Each row is where one point has got to under a steady rotation. How many steps took it there?
The counts run from 0 to 1071.
[147 114 103 166 152 117 128 141 124 162  99 121 112 143  76 107 120 109
 139 146 121 142 121 114 128 122  88 143 107 139 169 158 150 110 134 191
 113 127 142 145 101 116 112 154 136 156 182 100 178 138 118  78 114 139
 145 172 109 103 150 116 102 121 116 131 103  90 112 133 115 173 117 133
 130  80  94 125 120 102 122 112 165 150 128  92] : 138
[146 164 118 144 107 151 167 130 114 145 199 120 160 132 161 134 156 109
 163 105 116 136 127  74 149 141 192 116 138 108 113 103 119 110 121 138
 139 153 104  98 170 140 151 125  88 103 144 162 117 110 164 120 139  85
 140  92 104 131 126 164 102 148  99 129 137 156 140 134  90 138 149 183
 136 146 109 146  96 136 172 163 169 115 131 123] : 366
[114 112 144 170 136 154 139 140 117 126 120 135 138 142  86 101 164 143
 170 151 171 131 115 115 141 117 119 131 109 126 136 155 145  95 144 198
 103 149 134 165 133 105 108 163 128 171 167 122 135 114  98  96 100 105
 159 186 129  81 140 125 134 141  92 114 136 139 143 138 113 159 111 127
  95  86  85 111 136  78 148 111 145 134 101 120] : 822
[154 153 147 120 150 140 128 136 118 149 173  96 135 157 113 190  96 128
 160 124  96 166 136 113 164 110 152 130 145  95 122 133  97 123  99 135
 128 123 111 114 158 144 109 121 132 108 156 126 126 111 134 106 151 114
 135  77  98 152 159 100 117 176 149 144 138 102 129 144  79  64 130 139
 145 135 141 159  88 179 143 166 177 127 118 114] : 298
[136 124 111 137 182 138 124 123 108 129  91 157 102 143  90 103 125 160
 136 159 104 129 115 124 153 126 125 151 125 132 179 155 137 116 114 184
 115 113 121 142 115 100 131 161 127 117 168  91 159 158 122  60  97 147
 146 168 148  87 146 127 115 106 155 142 107  98 123 113 147 163 116  87
 139  83 112  79 107  89 114  92 172 150 125 119] : 137
[ 98 164 153 150 129 155 174 102 109 124 158 147 138 137 126  75 138 144
 140 115 103 139 124 102 172 143 119 110  76  92 113 149 119 155 136 181
 106 163  84 130 167 139 127 133 105 148 107 146 100 152 148 144  79 110
 118 174 147 106  82 107 130 133 135 106 152 138 185 142 110 135 114 135
 104 113 121 121 133  45 133 124 143 120 142 130] : 38
[105 150 117 120 136 103 118 111 115 176 125 101  87 141 129 184 111 181
 103 114  91 162 115 123 119 120 174 125 153 131 111 120  49 115  96  98
 152  95 137  63 110 104 146 127 128 107  98  93 122  97 133  91 145 161
 142  64 153 147 135 150 139 136 130 116 121 150 118 132 120 105 110 131
 170 130 129 148  81 122 141 111 150 113 115 130] : 733
[113 146 142  98 157 119 112 154  88 100 180 133 108 139 134 136  87 129
 159 122  73 146 123 117 156 145 171 114 131  98 119 164  94 137 149 141
 145  64 100  80 200 170 134 136 100 149  96 145  95 119 155  95 132 132
 125 129 140 166 123  83 165 157 113 121 169 111 134 134 149 108 134  91
 107 139 137 148  94 105 120 145 169 115 145 133] : 765
[151 178 151 131 164 162 182 166 131 170 115  94 143 152 112  92 107 103
 170 120 159 148 112 113 148 133 127  86  87  87 103 144 134 134 133 168
 114 163  95 117 124 154 103 143 112 169 184 130 124 119 109 122 148  85
 124 153 119 105 154 116  92 180 117 131 153 134 143 137  98 137 170 129
 105 125 127 109 131  84 120 129 136  86 130 124] : 761
[122  96 119 169 102  99  97 105 104 113 154 155  99 113 105 174 132 150
 135 136  61 159 121 136 176 106 126 183 154 137 139 123 100 120 115 126
 131 108 125 150 134 113 114 104 119 107  99 108 141 107 162  90 134 170
 171  93 157 138 115 129 121 139 131 131 132 110 132 141 121  78 108 130
 162 115 126 166  83 159 137 125 184 155 116 116] : 959
[134  87  79 149 111 113 113 114 153 160 143 102 128 125 106 120 105 142
 116 172  97 148 113 152 146  77 101 145 118 124 186 171 121  93 101 156
 157 150 128 136 121  98 133 140 142 158 150 134 137 131 170  92  87 151
 161 135 134 106 129 144 139 140 119 135  86  94 124 143 104 161  95 142
 121  91  77 145  95 131 156 135 159 157 120 118] : 176
[ 94 177 118 104 104 108 156 116 115  98 147 189 121  99 121 109 140 117
 145 101  95 148 137 114 156 131  86 159  93 121  92 120 111 155 179 129
 133 128 114 104 136 144 154 108  96 158  95 146  82 142 178 101 119 159
 142 132 181 119  98 164 105 147 130 114 183 148 168  96 127 113 124 164
 114 128 149 163  94  80 130 121 114 113 142 113] : 777
[128 160 136 103 168 154 138 104 149 153 117  91 131 145 104 121  69 196
 153 160 125 152 126 161 131 113 153 100 141  99 156 150 107 143  71 177
 137 123 104  96 127  99 114 134 120  93 154  80 104 119 135 142 113 153
 136 138 133 106 146  93 152 124 130 132 101 117 136 128 104 168 110 112
 117 116  89  74 125  64 146 113 157 126  90 160] : 797
[131 141 159 100 156 178 143  75 127 122 115 113 134 155 115 121  93 180
 124 161 107 150  97 136 137 152 160 105 119 105 101 138 133 140  76 160
 178 158 127 161 128 106 143 106 131 126 144  99 115 116 142 141 111 185
 123 123 145  91 108  93 178 152 157 102 129  99 144 118  91 146 132  46
 167  95 102 118 107 104 119 101 154 109 135 173] : 112
[146 155  97 120 156 153 153 136 115 155 141 110 172 103 130 102  99 124
 163 139 171 152 181 102 102 112 143 114 122 114 119 131 154 138 117 191
 137 157  83 127 123 103 130 120  81 117 188 120 115 129 116 142 141 122
 128 157 106  93 147 109 119 121 115 101 113 135 151 120  92 178 131 114
  85 113 106  88 123  71 158 151 193 114 102 161] : 186
[110 127 129 111 121 100  89  93 108  90  86 171 101 110  86 112 115 173
 128 152 109 142  75 167 146 100 108 154 114 127 136 145 107 102 137 145
 123 122 143 150 137 116 129 132 135 181 111  91 123 112 153  95 107 205
 149 160 163 105 144 133 144 142 146 112 123 114 131 128 156 144 110  88
 131  87 119 120  56  67 107  80 143 122 133 134] : 564
[138 164  86  74 118  83 129 156  79 137 144 130 112 106 144 163 113 130
 143 144  99 143 126 115 141 141 172 134 173 126 127 126  96  99 135 113
 165  95 109  74 141 132 149 142 117  93 128 138 107 126 171  73 137 130
 126  68 140 126 148 179 129 145 126 147 113 125 129 101 159 123 159 136
 154 135 111 134  51 146 142 137 148 122 123 127] : 18
[ 92 158 171 138 147 149 110 112 120 144 157 138 120 161 121 121 104 125
 146 128 100 186 126 150 108 171 124 109 122  97 119 132  94 146 167 127
  85 152  96  89 186 167 128 129  96 166 112 149 119 116 145 124 120 133
 137 161 161 133 104 106 122 137 125  89 169 143 127 131 115 148 107 108
 100 169 130 114 124  52  92 127 160 112 144 138] : 154
[149 119 112 172 135 139 147 116 135 158 169 114 133 175 114 137 132  71
 128 121  82 176 128  81 130 160 132  91 126  99 131 136 122 156 156 154
 113 169 128 102 138 147 118 141 107 136 106 160 145 122 155 107 121  96
 143 144 118 129 124 128  86 138  98 112 159 129 117 163  68 157 147 171
 134 122  93 172 133 105 129 133 173 158 133  76] : 543
[156 164  98 137 138 109 149 157 116 114 110 142 119  83 106 106  95 135
 181 129 153 161 156 128 147 125  99 183 119 167 140 146 170 165 149 166
  93 109 111 124  86 111  93 131  94 132 134  72 118 126 113  68 170 124
 132 177 140 122 142 121  73  92 137 125 126 112 152 111 127 121 100 139
  92 106 137 103 120  81 137 114 144 150 108 122] : 131
[114 148 107 130  87 135 169  84 125 175 152 116 165 111 150 119 146 162
 117 111 102 132 116  90 132 150 192 117 131 125  73 108 104 115 116 138
 171 182 122 134 142  89 163 105 112 108 112 151  85 118 172 146 116 139
 138  86 129 110  88 157 150 154 104 116 136 152 167 120  88 132 130 168
 134 107  92 137 110 103 159 119 150  90  96 153] : 110
[106 190 118 117 135 137 138 125 105 126 124 161 101 134 134 151 141 135
 128  87  97 177 160  71 121 182 162 125 123 105  66 107 106 168 173 111
 113 127  88  90 154 155 142 117  84 119  82 141 109 140 142 109 169 127
 120 123 143 138 105 151 107 158 141  98 192 161 152 101 128 130 107 128
 140 146 169 142 110  75 137 109 143 120 137 125] : 661
[120 143 110 142 149 112 132 118  97 119 106 160  98  92  98 113 117 134
 144 118  87 151 136 137 153 173 111 164 106 131 166 134 120 144 174 169
  73 115 111  99 136 140 113 125 105 122 105 116 166 152 141  57 135 133
 141 152 166 144  82 138 105 109 155 126 137 123 140 132 166 160  98 139
  98 111 124 107  92  86 105  57 159 133 153  96] : 814
[120 183 114 142 144 104 153 162 113 162 128 138  90 155 115 172 139 117
 138 113  89 139 147  78 121 140 145 118 111 124 139 149  72 136 163 113
 161 118 114  77 102 138  87 150 109 126 145 138 141 128 126  78 162 107
 159 101 140 134 135 171  85 154 122 144 163 137 109 103 100 110 129 193
 146 123 126 155 114 139 158 128 116 114 112  90] : 879
[118 135  78 122 128  86  90 129 122 152 112 132 120 114 129 151 114 160
 115 144  75 143 110 133 142  89 129 152 113 126 165 168 102 101 117 139
 156  92 118  80 125 126 145 147 141 116 139 121 151 130 166  70  99 138
 153 142 134 135 146 143 132 114 138 146 102 107  95 123 140 141  84 163
 128 112  89 135  71 128 161 131 157 113 117 126] : 525
[ 85 146 141 173 127 119 157 112  91 103 131 189 130 127 105 146 143 158
 133 102  37 138 122  89 193 155 151 152 102 122  88 134 110 123 130 150
 164  79 104 117 133 119 123 106 132 106  75 133 120 161 155 101 109 121
 127 137 164 103  86 131 139 141 139 140 146 122 147 111 145 108 111 141
 120 104 140 152 144 130 122  97 148 112 143 126] : 997
[117 179 137 123 117 134 136 116 138 150 127 144  99 140 129 113 138 137
 140 126 128 176 111 141 113 162 139 100 131 118 122 114  75 126 162 140
 123 152  90  59 157 150 155 143 102 148 115 148 109 117 147 107 128 129
 136 125 168 124 123 144 119 118  87 106 149 169 135 110 125 170 151 134
  90 155 114 134  95  39 127 103 130  88 107 143] : 551
[154 141 112 129 150 127 153 138  99 165 167 103 147 170 112 130 136 128
 164 168 129 120 108  89 153 121 184 116 138 109 137 146 152  88  95 171
 209 133 112 152 151 117 104 155 125 108 175 142 137 121 145 102 123 102
 143  81 124  89 169 128 124 166 102 159 110  93 105 134  98 127 163 119
 143  91  81 137 121 154 155 158 154 120 115 120] : 756
[128 186  86  89 125  84 119 143  86 160  98 151 123  95 117 116 134 137
 119 107 115 171 133 122 105 134 165 139 135 158 105 103  93 114 146 118
 153 119 148  84 131  95 155  95  89 139  92 119  93 103 141  88 154 180
 125  89 146 143 136 177 135 126 107 110 113 154 129  97 138 149 151 116
 143 122 117 124  66  97 130  72 133 100 120 145] : 343
[149  93  84 129 149 108 106 120  97 145 170 107 146 130 133 129 102 128
 129 147  99 143 114 138 130 151 184 109 147 116 147 141 138 119  99 157
 142 128 138  73 167 117 153 125  90  81 128 129 123 143 168 102 100 145
 142 135 136 136 121  88 177 103  99 111 119 101 130 144 120 179 126 111
 104 122  73 117  92  89 138 123 215 143 140 127] : 471
[138 165 135 128 164 118 157 163 103 100 117 141 120 115 102 159  84 161
 167 133 123 126 155 104 181  93 118 169 142 119 127 157 135 129 113 154
 155  48  94 146 111 104 102 142 142 117 155  75 124 129 114 104 168 145
 132 147 131 109 146 118 106 123 177 152 134 118 141  96 142  89  89 138
 127  96 161 126 100 147 154 148 152 133 116 137] : 920
[155 133 124 118 128 113 107 143 119 130 193 108 107 127 149 163 102 140
 150 131  61 162 130 134 159 120 154 120 155  91 155 145  79 132  94 138
 148  92 106  98 167 168 141 135 100  80 136 155 110 127 167 111 126 117
 141  85 121 150 128 102 123 133 149 139 116  97 126 125 120  99 131 147
 112 153 117 140  69 153 144 169 170 121 132 131] : 299
[139 152 141 137 141 123 179 123  83 106 159 164 148 105 127  86 146 117
 160 103 108 120 122  75 190 161 174 150 115 111  72 131 153 123 137 156
 149 132 119 164 153 118 128 104  83 135  77 129  94 133 162 109 126 136
 129 124 140 104 101 127 154 141 117 122 161 132 168 133 131 120 178 100
 134 106 126 128 141 100 112  95 141 117 132 120] : 429
[128 107 159 166 127 122 134 133 133 115 124 118  94 149  90 141 150 155
 152 144  95 120  91 131 182 112 105 153 107 132 147 163 128 107 103 161
 140 127 134 158 101  82  70 159 165 165 141  80 157 129 119  85 115 114
 161 148 171 119 133 133 111 146 119 151 129 104 134 165 110 127 103 137
 129  80 117 140 129 127 122  99 135 132 106 110] : 890
[140 160 101  93 149 109  94 147 120 138  98 108 100 125 110 114  61 161
 137 142 135 154 111 158 110  75 109 132  94 116 162 172 109 115 126 158
 135 110 123  94 113 127 116 159 138 167 191 112 126  94 113 105 144 167
 131 161 116 133 190  99 128 151 121 136 121 106 128 110 132 150  99 124
 135 109 121 109  78 103 140 166 141 135 128 138] : 914
[142 173 128  76 146 123 115 124  98 123 121 135 111  83 139 148  73 199
 122 123  85 145 120 137 124 144 173 142 159 129 117 122  84 108 102 134
 126 108 110 102 169 118 170 128 107  93 136 108 104 110 150 102 140 182
 126  86 143 143 140 121 163 125 167 127 118 140 128  99 156 137 129  78
 160 135 121  77  60  98 126 122 163 104 134 149] : 912
[163 153  90 123 144 109 161 143 114 172 188 103 147 142 133 145 125  96
 158 116  85 144 120  87 141 153 180 107 133 115 114 137 123 138 135 156
 179 126 103  86 160 143 134 111  78  96 124 168 104 144 176 118 143 101
 134  72 116 138 113 136 129 158 120 123 133 133 127 148 102 123 174 157
 105 138  97 159 124 128 149 141 161 115 117 102] : 79
[164 121 154 141 158 162 179 119 140 118 141 107 140 147 108 133  97 142
 158 144 129 138 120 129 163 145 180 124 158 111  96 133 160 150  80 154
 154 128 121 156  88  91 106 114 115  89 148  83  81 121 116 130 154 147
 133 118 147  89 145 112 130 115  96 130 130  97 169 128  66  93 161  68
 147 108 130 142 129 121 125 120 172 135  82 129] : 3
[142 140 152 130 140 136 114 137 154 137 128  63  82 132 119 157  73 169
 128 149 111 173 117 168 143  84 103 114 146 110 148 148  89 139  82 125
  96 151 124 115 119 146 103 166 158 156 168  86 147  93 111 117 148 147
 163 121 140 149 164 111 113 153 128 136 109 103 119 151 103  94  97 124
 153 122 119 120  58 126 130 145 171 129 101 136] : 230
